In the rows, 128 means zero.
Rows swapped in pairs by one turn or mirror: which row each one swaps with:
The rows were stretched afterwards, more along some directions than others.
debus: [158 118 112  91 143 129 120 127 112 115 161 142 148 112 124 109 164 124
 115 142 121  99 124 139 125 106]
bosak: [140 115 122 119 138 104 164 195 177  87 161 122 100 170 114 119 114 129
 128 153 122 127 135 135 104 177]
tolag: [131 121 104 101 144 114 111 143 126 108 147 114  98 116 110 129 120 127
 110 173 135 107 140  94 134 139]
mutod: [172 140  86 111 150 119 122 169 137  95 173 156 112  89 121 128 147 149
 104 179 163 139 135  97 132 127]
sobuz: [129  94 150 114 135 119 130 156 159  95 119 122 107 162 110 115  83 137
 150 167 111 144 146 120  92 180]
lepo: [163 119 108 111 147  82 127 163 165  90 167 119 108 173 105 132 117 131
 127 168 132  82 116 140 101 162]
vatal: [115 133 144 108 135 118 128 172 134  84 136 129 118 148 108 101 110  92
 130 138 130 109 134 109  81 146]
korab: [156 127 129 104 123 111 106 140 103  94 122 117 133 120 112 116 134 133
 134 148 123 124 130  96 116 124]
Buzir: [150 100 133 148 122 126 117 160 149  92 146 126 138 157 109 125 130 122
 114 143 131 108 127 144  86 152]
fov: [182 152 116 102 124 107  84 132 123  93 178 150 133 121 113 136 159 132
 113 179 127  82 111 132 114 131]
Deg: [107  92 141 146 129 110 127 139 134 115 112  93 118 165 113 130 116 117
 118 121 126 114 161 141 103 164]
vumek: [157 130  99  88 146  99 117 147 112 116 139 115 104 102 104 137 140 136
 129 165 153 126 157 107 133 117]
runoz: [ 99 112 128 126 118 124 135 166 150 113 149 139 119 118  97 121 123 123
 117 160 117 131 121 126 124 165]
rason: [147 123 150 126 126 118 113 145 137 103 144 131 129 149 116 131 130 132
 149 132 110 118 134 158 105 144]
gapi: [158 124 118 128 115 129 121 140 133 113 148 127 124 100 135 146 136 162
 123 164 115 134 138 100 143 129]
Dud: [116 104 159 124 133 126 134 137 116 111 100  90 120 166 113 129  98 119
 149 123 124 137 156 135  93 163]
vazar: [107 149 129 142 129 132 119 140 148 126 159 156 120 130 114 131 125 126
 118 155 101  92 110 132 136 170]
revom: [142 143 136 159 122 123 108 136 124 118 137 121 145 131 123 136 161 126
 102 121 134  96 120 139 125 112]
ravos: [141 118 139 117 139 135 101 142 101  94 127 109 117 101 124 133 109 140
 134 146 152 156 165  78 110 131]
tumet: [111 107 159 152 136 144 121 136 124 124 136 128 151 143 134 114 132 118
 132 100 110 109 135 161  98 136]
kipad: [121  97 130 153 154 105 116 173 142  84 134  97 102 152 117 123  93 132
 147 145 133 131 158 128  86 155]
tifo: [171 127  94 121 142  98  96 171 125  72 167 126 121 100 115 124 138 145
 132 175 138 129 140 106 111 131]
riguz: [156 106 124 128 126  92 121 160 138  86 161 125 136 132 116 106 151 120
 111 157 112  94 133 136  84 118]
sefuz: [124 123 119 114 124 153 134 158 134 117 119 117  93 111 117 152  95 155
 126 162 144 142 147  64 132 164]
zolaf: [150 114 114 103 132  96 132 191 154  92 124 109  90 152  92 129  88 145
 166 183 114 127 126 116 105 174]
madi: [130 124 149 137 123 155 130 147 128  93 144 117 143 156 107 132 136 115
 125 108 127 111 120 147  96 148]
Sado: [128 114 104 124 139 141 130 150 124 118 149 116 113 113 116 141 128 139
 113 136 158 145 171 115 129 146]
meli: [117 117 154 142 114 138 130 169 174  89 128 129 119 145 127 112 112 138
 118 152 114 146 137 116 106 175]
Fir: [124 109 137 106 143  93 122 161 145  92 131 112 113 162  92 100  99 109
 147 158 101 121 131 138 102 165]
rodi: [179 117 114 119 128 141 143 176 146  96 139 117 110 127 135 113 106 151
 146 169 126 154 131  95 124 136]
fifi: [167 122 123 106 127 131 101 141 111  89 148 136 127 120 121 126 145 156
 130 156 121 108 138  97 110 124]
ledi: [126 143 116  84 118 124 119 170 128 125 141 129  89 107  88 133 116 123
 123 195 120 116 111  94 148 161]
limip: [115 119 158 124 127 130 152 169 154 107 122 135 116 174 100 107 103 116
 144 137 106 129 127 140 107 174]
lizu: [132 124 108 116 139 140  95 101 104 110 156 142 134 110 124 133 162 118
 121 151 132 105 136 139 130 117]
resir: [148 116 115 143 141 133 129 141 160  85 171 153 134 140 129 114 150 133
  90 142 148 122 146 141  98 136]
Bosar: [113 152 124 117 133 123 127 155 159 158 123 141  90 148 127 132 110 122
 131 153 119 106 146 115 158 165]
fab: [146 119 126  90 120 127 137 147 137  96 168 161 136 104 124 116 153 122
  96 155 146 135 142 103 113 128]
tigib: [184 113 112  89 118 123 116 134 110  88 159 126 160 109 101 125 168 127
 121 166 125 118 113 142 109 102]
botu: [209 117  86  89 141 126 103 127 115  84 168 121 126 137 103 145 156 144
 127 177 137  89 127 139 115 124]
tepon: [144 145 112 108 136 142 113 170 113  95 161 130  98  98 106 149 132 148
 129 154 156 131 131  91 133 151]
sim: [190 115 101  78 130 112 116 150 130  87 170 128 115 127 106 133 147 134
 122 196 157 100 128 123  99 136]
Zalet: [139 139 111 102 147 145 130 147 128 131 134 118 101  89 131 154 121 166
 113 162 154 143 156  85 152 132]
lige: [153 106 133 117 116 115 147 167 161 106 136 118 122 159 119 101  94 127
 165 182  76 125 107 142 111 162]
bula: [141 112 128 161 125 141 112 144 156  98 145 131 127 150 121 124 134 143
 120 136 131 102 130 136 101 144]
Moma: [184 130 119  82 127 119 110 168 132  52 161 131 116 110 127 125 135 157
 141 194 138 140 140  91  99 145]
Nurok: [176 122 129  86 139 114 103 167 129  75 138 128 100 125 112 125 104 155
 149 181 139 138 140  76 100 155]
paset: [ 68 131 157 156 123 134 128 144 130 129 125 130 120 126 119 128 112 113
 120 110 126 114 153 101 114 161]
Sefur: [172 120 108 108 140 106  95 135  95  87 135  97 111 127 116 147 142 146
 133 143 149 105 158 104 115 130]
rupom: [ 99 137 120 141 138 143 122 146 149 128 144 118 103 135 115 136 118 122
  97 137 128 115 142 116 144 173]
bod: [143 116 130 136 144 141 127 126 119 105 149 100 113 151 129 144 134 132
 122 127 127  93 160 141  98 135]
vunut: [165 104  98 142 146 127 120 121 151 113 143 113 119 131 133 153 129 166
 108 147 154 126 151 121 130 122]
bak: [117 109 128 146 133 142 135 186 134  76 141 130 105 117 117 122 102 145
 151 153 138 156 149  97  94 158]
rumog: [120  88 158 119 131 118 145 173 151 104 128 113 114 179 106 117 106 121
 131 144 122 126 150 147  75 173]
kolob: [148 104 106 146 145 100 123 165 136 112 124  97 104 135 119 140 114 147
 137 158 154 129 163 141 120 135]
kesut: [172 110 125 111 133  91 123 132 133 125 149 129 128 143 107 119 118 128
 151 177 105 110 128 160 122 117]
Tase: [126 148 114 123 118 111  98 165 132 125 152 134 118 119  96 125 136 124
 115 145 115  96 119 115 145 154]
Rufe: [176 125 131  83 114 127 115 143  95  99 136 143 135  85 115 131 136 147
 141 184 135 149 134  85 122 116]
vuso: [117 129 135 136 134 115 101 172 129  90 160 153 129 121 120 107 147  96
 109 139 155 116 128 118  94 139]
Tipo: [146 121 123 125 140 124 151 157 151 113 162 149 118 140 120 105 121 120
 108 146 146 123 141 111 123 126]
nomu: [119 139  97 122 132 127 126 139 133 124 149 135 107 117 118 130 136 129
  94 160 139  82 133  94 161 141]
Kager: [142 114 130 112 128 132 102 110 101 113 112 112 139 104 123 132 124 127
 144 154 118 133 153 124 110  98]
Par: [151 117 107 112 139 121 146 119 119  92 166 128 149 133 123 127 169 118
 106 148 141  98 136 151 108 111]
Doveb: [ 96 128 139 140 135 111 142 180 170  99 144 143 124 137 119 104 109 135
 132 146  99 113 122 119 110 167]
gim: [140 118 109 128 129 115 128 164 145 107 145 168 128  90 154 110 132 144
 132 170 145 150 171  79 119 119]

bak is swapped with ledi
bosak is swapped with gapi
debus is swapped with tumet
lige is swapped with rodi
rupom is swapped with tifo
Fir is swapped with ravos
sobuz is swapped with Nurok

